Each row has a name. Each question is about the rows just above it. Places in a row count from 0.

[  1,  -8,  -4, -35, -35]  J_292
[-2, -1,  0,  1, -4]  J_504
[  8,  13,  10,  12, -14]  J_842
[  6,  13,  10,  16, -18]  J_633
[-1,  0,  0, -1, -1]  J_757
[-15,  -2,   8,  25, -51]  J_565
[ 14,  11,  11, -23,  11]  J_522
The value that J_292 holds more than once: | [-35]
key -> tag
[-14] -> J_33
[0] -> J_474
[-18] -> J_971
[-1] -> J_567
[-17] -> J_231
[-13] -> J_188
Join J_757 by its entry at place 4: | J_567
Whose row is [  8,  13,  10,  12, -14]? | J_842
[-15,  -2,   8,  25, -51] is in which row? | J_565
Which row holds [ 14,  11,  11, -23,  11]? | J_522
The value that J_522 holds more than once: | [11]
Whose row is [-1,  0,  0, -1, -1]? | J_757

[ -7, -26,  12,   2, -12,  14,  -9, -18, -26,  -6,  -3,  -8, -21,  34] = J_584
[ -8,   1,  -6, -16,   2,   9,   0,  35,  14,  13, -10,  11,  16,  -9] = J_139
[  0,   0,   0,   1,   0,   1, -10,  22,  18,   0,   0,  -8,   5, -10] = J_707
[-13,  10,  -3,   1,  36,  -8,  -3, -10,   0,   2,  17,  -3,   2,  -3] = J_35
tags:
[-10] -> J_464
[1] -> J_751
[2] -> J_427
[35] -> J_133
[34] -> J_647
[-18] -> J_937
The tag of J_139, keyed by place 7: | J_133
Repeated in J_584: | [-26]
Whose row is [  0,   0,   0,   1,   0,   1, -10,  22,  18,   0,   0,  -8,   5, -10]? | J_707
Whose row is [-13,  10,  -3,   1,  36,  -8,  -3, -10,   0,   2,  17,  -3,   2,  -3]? | J_35

[ -9, -29,  23, -40] -> J_904
[ 25, -42,  32,  -5] -> J_439
[12, 40, 37, 24] -> J_874
[ 8, -7, 29, -5] -> J_248
[-33, -33, -33, -33] -> J_260
[ -5, -13,  42,   1] -> J_380
[ 7,  7, 43, 28] -> J_982
[16,  0, 41, 18] -> J_811
[-17, -10,  27, -33] -> J_923
[ 20,  26,  26, -10] -> J_824
[32, -8, 38, 27] -> J_256
Which value appears more than once in J_824? | [26]
key -> tag
[37] -> J_233
[27] -> J_274
[-10] -> J_60
[41] -> J_853
[42] -> J_441
[23] -> J_11
[26] -> J_950
[-33] -> J_479
[36] -> J_738
Look up the entry of J_923 at place 2 in the table: | J_274
The value that J_260 holds more than once: | [-33]
[ -9, -29,  23, -40] is in which row? | J_904
Whose row is [ 20,  26,  26, -10]? | J_824

[-3,  9,  3, 10, 10, -1,  8,  2, 10, 45] : J_570
[  3,  15,  14,  19,  -3, -15,  10,  -2,  10,  39] : J_676
[  0,  19,  14,  22,  -4, -13,  11,  -3,  13,  44] : J_562
[-3,  9,  3,  9, -3, -1,  8,  2, 10, 15] : J_328
[ -2,  15,  14,  19,  -3,  30,  -2,  25,  -7, -37] : J_419
[  0,  -4,  -4,  22,  -4, -13,  11,  -3,  13,  40] : J_59
[-17,  20,  -8,   3,   7,   8,   5, -11,  17,   3] : J_350
tags:
[-4] -> J_659
[13] -> J_579
[15] -> J_154
[19] -> J_31
[14] -> J_166
[18] -> J_803
[-5] -> J_552
Look up the entry of J_676 at place 2 in the table: | J_166
The value that J_570 holds more than once: | [10]
[  0,  19,  14,  22,  -4, -13,  11,  -3,  13,  44] is in which row? | J_562
Repeated in J_419: | [-2]
The value that J_59 holds more than once: | [-4]
The row with [-3,  9,  3,  9, -3, -1,  8,  2, 10, 15] is | J_328
Repeated in J_350: | [3]

[ 10,   4, -40,  21,  -4, -10, -17,   3,   8,   2, -13, -12,  -7,  27,   3,
  -1,  37,   3,  -5, -11,  -3, -22,  -3, -15,  -4,  25, -13,  19,  10,  19,
  24,   4,   2, -15, -42,  18] -> J_843
[ 3,  0, -5,  0, -3, -2, -2,  0,  1,  0,  0, -4, -3,  3, -2,  1,  7, -1,
  4, -2,  1, -3,  2, -2,  0,  1, -2,  3,  1,  1,  3,  2, -1, -1, -2,  3] -> J_287
[ 2,  0, -6, -1, -5,  2,  0, -1, -3,  3,  1, -4, -2,  6, -2,  1,  6, -3,
  1, -2, -3, -4,  0, -6,  4,  2, -2,  3,  4, -1,  5, -1, -5, -5, -3,  5] -> J_643
[  5,  -3, -13,   0,  -4,  -4,  -3,   0,   2,  -2,   1,  -8,  -5,   6,   1,
   1,  15,   1,   9,  -4,   3,  -5,   3,  -4,  -1,   6,  -5,   7,   3,   1,
   5,   5,   1,  -2,  -5,   6] -> J_347
[-17,   0, -16,   2,  -2,   0,  -2, -15,   1,  24,  -4, -14, -14,   5,  11,
  19,  35,   2,  -3,  -3,   4, -19,  -6, -12,  -2,   7, -23,   8,   8,  -4,
   5,  11,   2,   0, -26,  29] -> J_695
[  3,   3, -23,   9,  -7,   4,  -2,   0,  -8,   4,   1,  -5,   0,  21,   3,
   1,  17,  -2,  -2,  -7,  -7, -12,  -2, -13,   1,  11, -10,  10,  13,   3,
  16,  -2,  -7, -15, -18,  13] -> J_502
[ 2,  1, -8,  2, -2, -1,  0,  0, -2,  0,  1, -2, -1,  5, -2,  0,  6, -3,
  1, -2, -2, -6, -1, -2,  1,  4, -3,  3, -2,  0,  5,  1, -3, -4, -4,  5] -> J_270
[ 1,  0, -7,  1, -2, -1, -3, -1,  0,  2, -1, -3, -3,  3,  2,  2, 10,  1,
  3, -2,  1, -3,  1, -2, -1,  2, -5,  4,  3,  2,  3,  3,  1, -2, -6,  4] -> J_425
[  3,  -8, -25,   4,  -5,  -8,  -8,  -5,   9,   3,  -7, -22, -14,   6,   3,
   1,  25,  -1,   7,  -6,   1, -12,  -2, -11,   3,  17,  -9,  12,   3,   5,
   9,   7,   1,  -5, -20,  15] -> J_664
Whose row is [ 10,   4, -40,  21,  -4, -10, -17,   3,   8,   2, -13, -12,  -7,  27,   3,
  -1,  37,   3,  -5, -11,  -3, -22,  -3, -15,  -4,  25, -13,  19,  10,  19,
  24,   4,   2, -15, -42,  18]? | J_843
tags:
[-26] -> J_875
[3] -> J_118
[-7] -> J_619
[-25] -> J_713
[-39] -> J_599
[-40] -> J_895
Look up the entry of J_664 at place 2 in the table: | J_713

[  2,   1,  -7,   6,  20,  -4, -11,  11, -18, -17,  35, -41,   8,  19,   0,
  45,  19,  15, -19,   9,   6, -42,  34, -29,   2,  25,  -3,  16, -16,   2,
  45,   2, -17,  -5, -15, -21, -22, -16,   2,  10, -21,  -3, -26,   9,  -3,
  10,  -8,  26,  11,  11,   6,   4,  -4] = J_493
[  3,  -4,  -9,  17,  18, -14,   7,   7,  -7, -10,  29, -22,  -1,  16,  11,
  40,  14,   9, -15,   4,  19, -32,  26, -21,  -5,   6,   4,  23, -10,  37,
  51,  -9, -30,  -9, -11,  28, -12, -24,   3,   7, -18,  -6, -35,   2,  -5,
   3,  -4,  25,  14, -11,   7,   1,   4] = J_498
[  3, -16,   3,  12,  13, -13,   5, -10,  10,  -8,  13, -14,  -4,  10,  14,
  24,  17,   4,   2,   6,  20, -25,   2, -13, -12,  -2,  15,  13,  -7,  27,
  24, -20, -26,  -4,  -2,  22,  -3, -26,   8,  12, -21,   0, -24,   7,   1,
   7,  -2,  15,  17, -11,  -7,   0,   8] = J_247
[  2, -16,   3,   4,  12,  -6,  -9, -11,   1,  -8,  11, -28,   6,  12,   4,
  28,  23,  12,   1,   9,  13, -22,   0, -14,  -4,  15,   9,   8, -10,  23,
  12, -13, -17,  -1,  -2,  24, -11, -17,   9,  13, -25,   1, -16,   9,   4,
   8,  -5,  18,  11,   2,  -5,   3,  -3] = J_46
tags:
[-13] -> J_597
[13] -> J_846
[23] -> J_278
[24] -> J_594
[14] -> J_706
Join J_247 by its entry at place 27: | J_846
Whose row is [  3,  -4,  -9,  17,  18, -14,   7,   7,  -7, -10,  29, -22,  -1,  16,  11,
  40,  14,   9, -15,   4,  19, -32,  26, -21,  -5,   6,   4,  23, -10,  37,
  51,  -9, -30,  -9, -11,  28, -12, -24,   3,   7, -18,  -6, -35,   2,  -5,
   3,  -4,  25,  14, -11,   7,   1,   4]? | J_498
Whose row is [  3, -16,   3,  12,  13, -13,   5, -10,  10,  -8,  13, -14,  -4,  10,  14,
  24,  17,   4,   2,   6,  20, -25,   2, -13, -12,  -2,  15,  13,  -7,  27,
  24, -20, -26,  -4,  -2,  22,  -3, -26,   8,  12, -21,   0, -24,   7,   1,
   7,  -2,  15,  17, -11,  -7,   0,   8]? | J_247
Whose row is [  2,   1,  -7,   6,  20,  -4, -11,  11, -18, -17,  35, -41,   8,  19,   0,
  45,  19,  15, -19,   9,   6, -42,  34, -29,   2,  25,  -3,  16, -16,   2,
  45,   2, -17,  -5, -15, -21, -22, -16,   2,  10, -21,  -3, -26,   9,  -3,
  10,  -8,  26,  11,  11,   6,   4,  -4]? | J_493

[ 10, -10, -15,  -6,  15,  25,  10,  13,   5, -11, -11,   1,  -6,  18,  -6,
 -13,   8, -13,  11,  29,   4,   4,  17,  -8,  -9,  -7,  -5,   0,   1,   7,
 -10,   5, -15, -17,  25,  17,  -3,   7, -14, -11,  23,   9, -15, -20,  -9,
  -5,  -4]  J_198
[ -8,  -8,  -3,   7,  21,   0,  14,  -6,  -7,   4,  24,   5,  -4,  -7,  18,
  -4,  -8,  -6, -13,  11,   8,  10, -11,   8,   0, -14,   7, -28, -20,  10,
  13,  24, -33,  17,   3,   7, -22,  31,  12,  -6, -16,   3,  29,  10,  12,
 -17,  17]  J_466
[-10,  10,  -7,  -6,   7,  32,  11,  25,   7,  -6, -11,  -3,   1,  -2,   0,
   7,   2,   0,   2,  47,  24,  11,  30,  -4, -20, -11, -10,  -2,   6,  35,
 -11,  14, -13,  16,  -3,   9,   2,  13,   5,  -3, -15,  13,  15,  11,  13,
  16,   0]  J_513
[-10,  10,  -7,  -6,   7,  32,  11,  25,   7,  -6, -11,  -3,   1,  -2,   0,
   7,   2,   0,   2,  47,  24,  11,  30,  -4, -20, -11, -10,  -2,   6,  35,
   1,  -8, -28, -26,  16,  27, -13,  20, -43,   2,   6,   3, -20, -17,   7,
   7,   1]  J_180
[ -2,  10, -12, -11,   6,  12,  13,  18,  11, -17,   1,  19,   4,  36,  -8,
  -8,  -2, -17,  -2,  47,  33,   0,   9, -14, -14,  -9,  16, -18,   4,  18,
  -3,   6, -32, -26,  21,   0,  -7,  29, -31,  -1,  12,  -1, -30, -13,  16,
  -6,  13]  J_985
[ 21, -22,  -1,  -6,  18,  11,   7,   2,  -2,   0,  -2,   3,  -8,   9,  -2,
 -15,  -8,   7,   4,  16,   0,  -4,   3,  -9,   2,  -1,   5,   2,  14,  -8,
 -18, -16, -20,  -6,  38,  11,   4,  22,   8, -26,   5,   2, -11, -19, -25,
 -13,  -5]  J_34
tags:
[-10] -> J_147
[7] -> J_89
[6] -> J_665
[8] -> J_221
The tag of J_466, keyed by place 26: | J_89
Whose row is [-10,  10,  -7,  -6,   7,  32,  11,  25,   7,  -6, -11,  -3,   1,  -2,   0,
   7,   2,   0,   2,  47,  24,  11,  30,  -4, -20, -11, -10,  -2,   6,  35,
   1,  -8, -28, -26,  16,  27, -13,  20, -43,   2,   6,   3, -20, -17,   7,
   7,   1]? | J_180

[ 21,  -6,   4,  -8,   4, -15,  -6, -22, -19,  -9,   6, -17,  -4,  -9,   7,
  13, -17,  19,   2, -16,   2,   1,  10, -27, -12,  -3,  -4,  23,  23, -12,
  11,   2,   7,  -4,   2, -10,  -8,  -1,   8, -13,   7,  -1,  10,   6,   8,
  14,   6,  12,   6, -12,  14,  -9,   5,  15, -21,   4,  -9,  16,   2,  12,
   6] : J_192
[ 16, -10,   0,  11,   0,  -4,   4,  11,  -3,   2,   5,   9, -14,   3, -24,
  -3,   2,   1,   2, -11,  -3,  12,   5,   2,  -9,   5,  32,  -5,  -4,   7,
  -8,  -2, -10, -20,  34,  26,   4, -13, -13,  -3, -18,  -2,   7,  -7,  -1,
  -3,  -2,   7,   3,  16, -16, -21, -18, -11, -10,  -5,  17,  -9,  11,  -5,
   7] : J_588
[  9,  -6,   1,   5,   1,  -2,   2,   7,  -1,   2,   3,   3,  -8,   2, -11,
  -1,   0,   1,   2,  -6,  -2,   7,   2,   2,  -5,   2,  16,  -2,  -1,   5,
  -4,  -2,  -5, -11,  18,  13,   2,  -6,  -7,  -2,  -9,  -1,   4,  -4,  -1,
  -1,  -1,   5,   1,   7, -10, -11, -11,  -5,  -5,  -2,   9,  -4,   5,  -3,
   3] : J_912
[ 16, -11,   1,  11,  -1,  -2,   3,  11,  -3,   0,   5,   9, -15,   3, -24,
  -1,   2,   1,   2, -10,  -4,  11,   5,   2,  -8,   6,  32,  -5,  -4,   7,
 -10,  -3, -10, -20,  34,  26,   5, -12, -13,  -3, -18,  -2,   7,  -8,   0,
  -3,  -1,   8,   3,  18, -16, -21, -20, -11,  -8,  -5,  17,  -9,  11,  -7,
   5] : J_976
[ 27,  -7,   5, -11,   5, -20,  -8, -29, -23, -12,   8, -22,  -5, -10,   7,
  19, -22,  25,   2, -22,   1,   2,  14, -34, -17,  -5,  -7,  29,  29, -16,
  15,   3,   8,  -4,   2, -10, -10,   1,  12, -17,   9,  -1,  12,   7,  10,
  17,   7,  16,   9, -15,  20, -12,  10,  17, -27,   4, -12,  21,   3,  14,
   7] : J_777
[ 29,  -7,   5, -11,   5, -22,  -8, -33, -25, -13,   9, -22,  -7, -10,   7,
  19, -22,  25,   3, -23,   3,   2,  13, -38, -17,  -5,  -7,  29,  29, -18,
  17,   5,  10,  -5,   2, -13, -10,  -1,  12, -17,   9,   0,  13,   7,  11,
  19,   8,  16,   9, -18,  20, -12,   8,  17, -27,   4, -15,  21,   3,  16,
   8] : J_521
[ 13,  -9,   2,   9,   1,  -2,   3,  11,  -3,   2,   5,   9, -14,   3, -21,
  -1,   2,   1,   2, -10,  -4,  10,   4,   2,  -7,   5,  29,  -5,  -4,   7,
  -8,  -3,  -9, -18,  28,  26,   4, -10, -11,  -2, -16,  -2,   6,  -7,  -1,
  -3,  -2,   6,   3,  16, -13, -18, -16, -11,  -8,  -4,  17,  -6,   9,  -5,
   5] : J_854
[ 6, -3,  1,  3,  0, -2,  1,  4, -1,  0,  3,  3, -6,  1, -8, -1,  0, -1,
  0, -3, -2,  4,  2,  2, -3,  2, 13, -2, -1,  3, -2, -1, -4, -7, 13, 10,
  2, -4, -5,  0, -7, -1,  2, -3, -1, -1, -1,  4,  1,  4, -4, -7, -6, -5,
 -3, -2,  6, -1,  3, -3,  2] : J_873
[ 13,  -7,   1,   7,   0,  -2,   3,   7,  -3,   0,   3,   6, -10,   2, -16,
  -1,   2,   1,   1,  -8,  -2,   8,   4,   2,  -7,   5,  22,  -5,  -4,   5,
  -6,  -2,  -9, -15,  26,  19,   2,  -9,  -9,  -2, -13,  -1,   5,  -7,   0,
  -3,   0,   6,   3,  13, -13, -16, -13,  -8,  -6,  -5,  14,  -6,   7,  -5,
   5] : J_334
Table of tags by key:
[-4] -> J_424
[-7] -> J_601
[29] -> J_199
[-3] -> J_153
[15] -> J_444
[-6] -> J_66
[16] -> J_208
The tag of J_192, keyed by place 26: | J_424
Whose row is [ 13,  -9,   2,   9,   1,  -2,   3,  11,  -3,   2,   5,   9, -14,   3, -21,
  -1,   2,   1,   2, -10,  -4,  10,   4,   2,  -7,   5,  29,  -5,  -4,   7,
  -8,  -3,  -9, -18,  28,  26,   4, -10, -11,  -2, -16,  -2,   6,  -7,  -1,
  -3,  -2,   6,   3,  16, -13, -18, -16, -11,  -8,  -4,  17,  -6,   9,  -5,
   5]? | J_854

[-49, -49,   2, -49, -37, -35,  10] -> J_72
[-10,  -5,   9,   9, -28, -33,  -5] -> J_411
[-28,   0,   1,  11, -32,  11,  11] -> J_495
[-27,   0,  12,  -2,  -2,  -2,  -2] -> J_275
[-34, -38,  25, -30,  -3, -25, -18] -> J_564
Which value appears more than once in J_72? | [-49]
Repeated in J_495: | [11]
Which value appears more than once in J_275? | [-2]
Which row holds [-27,   0,  12,  -2,  -2,  -2,  -2]? | J_275
Whose row is [-34, -38,  25, -30,  -3, -25, -18]? | J_564
tags:
[-2] -> J_931
[-36] -> J_408
[-37] -> J_351
[12] -> J_478
[-3] -> J_627
Look up the entry of J_275 at place 4 in the table: | J_931

[-20,   5,   5,   5,   3,  12] : J_212
[-15,  17,  -6, -14,  -1,  13] : J_320
[  7, -44,   2,   2,   2,   2] : J_511
[-1, -9,  6, 15,  6, 13] : J_445
[ -9,  44, -10,  -1,  -1,  15] : J_315
[-11,   0,  -5, -15,   5, -20] : J_485
[  9, -44,   9,  -2,   1,  11] : J_663
[-7,  2,  4, 15,  8, 11] : J_733
[ -2, -14,  -4,  -8,  14,  -7] : J_792
[ 31,  -7,  -2,   7,  -3, -18] : J_358
Repeated in J_212: | [5]
tags:
[-10] -> J_361
[4] -> J_764
[15] -> J_105
The tag of J_733, keyed by place 2: | J_764
The value that J_511 holds more than once: | [2]
Whose row is [ 31,  -7,  -2,   7,  -3, -18]? | J_358
The row with [  9, -44,   9,  -2,   1,  11] is | J_663

